One turning vector, and how many steps it has turned:
The counts run from 0 to 118.
[153 115 123 177 120 138 151  69 105  84 135 122 155 111 115 130 128 129
 128 126 109 128 107 129 162 127 108 133 144 108 115 154 141  75 154 193
 149 125  78 117 152  99 134 154 114 191 122 106 165 122 123 131 132  98
  87]
76
[ 89 128 100 156  98 131 168 108 125 135  98 127 138 139  92 135 119 167
 161 168 139 131 151 136 153 120 121 142  80 130 157 158 163 113 167 183
 146 138 140 149 120 144  88 157 137 145 148 104 198 119 147 123 179 115
 141]
113
[133 153  91 168 128 175 129 120 178 135  95 118 133 131 117 114  99 147
 153 155 127 137  87 135 171 137 102 103  86 100 122 181 169 104 174  98
 171 138 119 100 132  97 105 147 131 136 143 117 163 126 132 136 105  78
 127]
87
[103  87 104 106  79 142 148 123 126 141 144 111 145 149 140 113 135 204
 177 172 122 119 126 137 113 126 106 113 156 153 161 153 160  98 146 158
 142  98 133 151 121 116  98 131 161 111 145 146 190 131 160 105 179 118
 127]
117
[116 132  96 155 159 176 168 144  92 103  94 141  98 156 168  90  86 114
  84 128 131 156 156  89 141 120  88 119 147 132 122 154 170 106 164 133
 163 130 144 134 131 134 148 175 157 163  97 144 138  92 122 143 136 141
 165]
100
[ 97 161 126 160 120  93 158 152 181 117  83 116 104 148 177 125 115 163
 169 176 130 159 105  94 149 116 141 131  75 130 153 162 129 112 163  91
 170 142 123 140 121 146 138 177 141 136 126 139 161 142 120 132  97 105
 137]
34
[116 128  70 159 118 159 162  96 158 142  99 119 158 134 159 143 104 157
 143 169 145 131 129 153 159  97 132 147 156 139 137 171 174 123 117 132
 180  97 101 135  88 114  70 151  96 104 130 114 128 171 124 123 108 104
 144]
9
[105 151 109 175 142 124 173 170 140 123 119 134 118 153 140  96 122 146
 156 151 144 130 137 103 170 129 136 170  66 140 101 153 158  84 150  90
 192 109 116 170 103 116  94 175 153 146 120 145 142 108 108 160 112 125
 151]
36
[111 150 142 110 142 145 188  99 143 146  92  89 138 110 186 140  68 176
 166 128 138 176 111 124 133 122 146 107 140 156 138 121 157 130 160 171
 140 151 145 131 116 145 143 189 154 117  91 136 141  84 130 106 139 138
 155]
105
[103 128  67 134 126 154 197  89 132 147 104 111 164  90 144 118 182 150
 144 130 135 140 147 129 144 124  92 103 161 107 119 173 168  97 151 118
 172 105 114 110 105  98  80 136  84 142 146 109 156 120 115 114 119 103
 132]
13
[114 127 108 122 155 157 182 111 118 140  91  89 140 109 189 131  74 149
 114 109 139 165 123 114 115 130 121 118 142 153 109 128 165 125 156 165
 163 153 159 133 111 152 143 190 160 137  69 145 133  94 139 129 156 160
 149]
104
[124 102 106 121  94 163 160 129 107 123 106 101 144 156 174 160  79 163
 147 136 118 131 115 160 113 108 121 164 146 152 136 165 160 135 141 153
 152 162 118 144 123 149 131 142 143  98 125 113 178 189 158 161 136 160
  92]
4
[ 91 152 100 113 119 160 167 129 155  74 111 160  77 138 141 108  89 140
 128 132 136 160 116  58 130 124 114 111 121 138 140 156 142 100 133 182
 164 167 104 122 115 127 140 142 157 169 128 109 153  83 139  98 151  86
 137]
49
[114 122 149 118 102 160 133 112 131 105 136 108 159 156 153 157  56 166
 181 155 141 181 138 112 134 138 164 136  94 162 122 134 153 131 129 175
 166 134 114 168 100 112  82 138 148  98 147  95 131 145 130 112 116 106
 107]
57
[131 154  91 149 116 152 112 115 160 104  86 105 147 139 169 167  93 129
 118 163 115 172  76 140 170 114 143 113 124 135 159 155 143 133 119 126
 183 142 131 111 107 105 132 156 153 109 126 172 165 133 131 139 123 136
  67]
82
[108 103 107 145  88 167 180 129  84  88 124 142 130 146 154 150  72 165
 120 112 119 137 138 119 113 144 130 163 125 127 121 180 160 117 123 150
 146 199 111 125 138 124 142 157 152 137 152 101 173 109 132 174 143 146
 132]
0
[ 93 127  72 117 103 165 198 125 105 145 126 121 155 106 181 137 159 155
 150 103 139 196 122 152 153  88  95 100 125 132 119 154 153 114 149 120
 161 126 141 117 130  99 116 149  97 128 123 105 158  88 129 153 118 154
  94]
15
[155 116  88 155 159 152 181 126 124 111 118 132 116 158 159  71  75  87
  87 139 143 139 156 103 156 129 111 118 130 147 130 154 182 112 143 134
 155 109 128 149 121 125 109 184 142 167 118 114 164  97 143 142 125 110
 170]
99
[139 128 113 122 149 149 180  79 141 124  84 101 113 115 158  98  94 120
 113 113 139 145 131 119 130 159  91 104 149 133 117 138 180 103 184 182
 154 126 121 134 125 146 127 178 124 165  93 129 171 118 141  99 162 116
 156]
102
[103 135  63 156 102 161 159 115 157 102 102 116 139 157 182 165 109 154
 142 182 130 132 104 148 136  80 137 136 182 134 153 169 166 128 127 140
 173 114 120 133 105 142  95 145  95  95 131 102 148 182 136 111 122 115
 119]
8
[167 127 130 126 124 123 125  95 124 104 104 103 182 130 143 125 133 134
 132 149  99 161  94 117 165 131 137 125 174 129 171 132 175 107 148 168
 187 128  96 124 112  74 140 158 154 135 145 170 180 139 132 111 140 112
  66]
80
[132 124 148 156 140 136 145 110  99 109  90 119 151 109 173 124  95 139
 175 136 136 187 115 113 140 166  86 108 139 114 125 136 144 120 173 143
 185 118 132 124 161  79 178 176 172 153 118 111 179 172 142 125 165 113
 126]
27
[101 119 109  90 117 183 156 163 105 104 116 135 104 136 155 143  71 158
 132  91 136 156 121  72 113 141 119 135  98 153 104 152 153 119 149 196
 170 184 136 141 114 101 130 129 166 158 113 118 121  89 146 138 164 144
 109]
52
[133 134 146 124 129 119 180  84 150 153  92  94 152 121 181 124 106 169
 147 135 124 167 128  95 130 151 171 111 152 156 138 109 175 102 144 183
 155 143 146 145  98 132 119 178 139 125 117 141 160  77 122  95 144 127
 155]
106
[114 146 110 159 159 162 168 114 116 102  89 120  95 121 181  95  83 123
 116 122 135 158 136 109 133 133  83  99 158 133 119 141 174 119 190 177
 160 139 135 129 143 153 153 179 141 154  94 122 160 114 138 124 155 118
 156]
101
[109 142 123 166 129  96 152 162 168 121  88 108 126 157 193 132 133 162
 144 156 142 152 109  84 136 139 165 151 105 132 153 150 114 110 139  66
 173 145 137 157 124 121 145 171 150 138 133 162 154 118 108 141 106 116
 133]
33
[133 102 124 135  83 135 150  94 126 100 170 117 139 119 190 105 148 161
 153 123 139 129 130 114 159 104 120 101 174 171 140 154 153  73 117 143
 139  94  89 154  88 110 110 123 129 138 160 161 141  84 127 126  72 119
 116]
69
[144 100 111 194 155 134 128 127 156 107 110 140 159 141 142 128 118  90
 147 156 139 136 136 106 171 151 104  81 127 119 126 161 119  89 140 160
 184  93 136 131 158  86 136 173 145 176 155  89 159 145 145 138 158 105
 146]
24
[125 115 140 123 106 150 169 121 126 102 141 119 145 187 160  92  98 122
 148 161 124 195 121 152 149 116 133  96 128 157 150 145 154 123 158  83
 126  90 115 120 159 131 125 197 158  89 115 104 176  99 135 133  84 131
 122]
94
[ 87 114 126 122 102 168 118 132 127  94 111  80 152 156 168 177  73 178
 163 146 132 173 108 111 102 121 167 127 103 163 122 161 117 124 125 187
 157 155 136 163 106 140  98 136 145 120 106 112 120 153 132 115 117 137
  81]
56
[156  91  87 164 128 137 148  91  84  89 127 105 168 118 127 146 125 107
 109 125 108 133 113 130 151 121 126 146 135 114 115 140 142  93 144 168
 171 133 100 128 134  77 123 156 144 182 116 130 155 115 138 151 140 142
  61]
77
[101  96  88 125  79 149 156  79 116 103 137 116 116 108 136 113 160 150
 160 135 163 126 176 139 125 149  95 112 145 132 132 168 170 114 160 146
 136  94 105 161  94 116  99 110 128 165 143 155 186 124 136 110 111  93
  75]
65
[137 126 119 196 109 149 159 115  69  74 143 149 158 118 170 138 128 151
 115 121 116 130 115  96 166 105 133 139 169 105 110 156 132  76 110 154
 154 148 114 128 153  89 136 159 115 184 137 107 121  91  99 164 107 119
 106]
74
[137  75 112 125 108 144 178 114 108 100 123  91 153 159 135 130 107 173
 145 131 126  87 142 117  95 148 139 159 157 144 138 165 177  97 164 169
 143 163  99 154 122 116 111 137 137 157 148 115 207 160 148 144 149 133
 104]
2
[103 147  89 121 136 149 170 159 125  92 129 159  91 154 141 106 103 140
  86 132 139 177 131  41 126 114 119 132 136 157 142 166 131  99 101 141
 174 157 128 121 118 115 130 152 175 151 134 133 129  57 125 120 147 110
 157]
48
[122 103 149 144 117 156 117 128 121  89 123 104 167 172 152 154  88 175
 160 162 150 164 156  80 124 148 171 150 123 148 118 140 157 115 112 150
 171 129 126 179  99 105  67 137 149 112 154 130 119 142 100 111 105 108
 120]
58
[112 119 124 125  51 158 157  91 126  99 173 132 113 110 202 126 126 157
 170 114 154 154 133 155 150  84 121  96 151 163 128 150 148 103 117 150
 135  93  98 147  96 112 126 114 144 112 142 156 152 100 128 134  79 132
  96]
68
[110 120 125 103 127 125 162 134 120 101 146 104 145 161 121  81 137 158
 150 171 145 168 119  98 134 116 140 123 183 168 148 114 150  83 148 136
 148  90  94 122 121 124 103 169 176 120 102 150 146  75 138  77 140 123
 132]
43
[123 137  62 169 135 157 165 118 131 135 119 129 159 130 167 139 114 146
 117 144 139 138 144 131 167  99 121 150 160 124 121 167 191 126 114  99
 194 103 114 140  93  89  73 151 111 111 142 125 106 134 104 132 115 126
 144]
10
[110 138 128 140 106 174 159 142 106 122 111 103 143 135 144  86 122 188
 175 137 119 169  92 139 145 145  98 101 108 106 135 159 156 109 201  86
 132 148 142  88 161  96 119 164 148 113 128 100 168 118 123 129 102 108
  92]
90
[147  93 125 146 163 108 149 103 134 119  90 105 165 111 176 123 127 142
 164 135 142 160 120 111 127 186 101 102 146 116 120 139 139 110 167 122
 177 126 114 124 144  73 157 164 178 160 132 154 178 157 154 120 166 108
 113]
28
[110 120 110 127 118  97 164 127 153 125  83  81 140 125 192 162  86 133
 163 157 153 182  94 138 124 136 118 122  99 135 144 141 116 140 141  98
 190 138 117 117 129 107 184 169 185 119 116 148 171 155 147 140 131 144
  93]
30
[ 70 145 118 173  86 160 120 111 123  75 103 138 121 154 146 172  99 173
 134 176 141 175 155 109 113 134 132 145 116 113 143 174 138 134 130 137
 157 144 134 160 110 131  76 130 125 121 143 112 139 151 118  87 115  78
 113]
60
[ 92 174  86 149 110 175 189 106 133 134 104 145 140 114 156 139 157 170
 151 145 142 149 122 133 154 100  88 116 169  96 140 167 169 112 158 129
 169 123 118 107 116 108  92 139  81 115 148  95 155 121 103 109 118  94
 144]
12
[116 100  83 137 114 142 155 141 132 123 115 108 191 148 178 122 198 149
 123 128  98 160 121 104 145 111 133  72 141 145 144 143  98  81 145 142
 145 102 154 123 126 113 124 162 117 132 150 124 169  77 150 141 100 168
  91]
18
[ 95 138 122  97 115 132 165 131 107 113 151 117 136 150 112  78 113 165
 184 161 151 180 110 132 149  92 121 132 135 173 136 106 148 107 177 140
 147  79 110 106 140 134 115 167 181 101  82 122 143  92 143  84 134 130
 135]
42
[138 155 105 139 118 152 103 109 174 123  91 141 155 133 162 146  84 119
 133 179 115 164  93 142 196 115 148 122 114 138 153 154 162 130 119 128
 190 132 115 116 114  88 139 158 157  97 160 163 158 132 130 145 120 101
  95]
83
[ 73 114  83 147  72 175 153 129  69  84 120 139 112 128 148 136 124 167
 137 140 164 165 181 127 123 123  79 155 125 119 112 173 165 135 147 115
 170 135 143 173 114 102  97 126 150 136 150 142 137 113  99 127 117 121
 103]
63
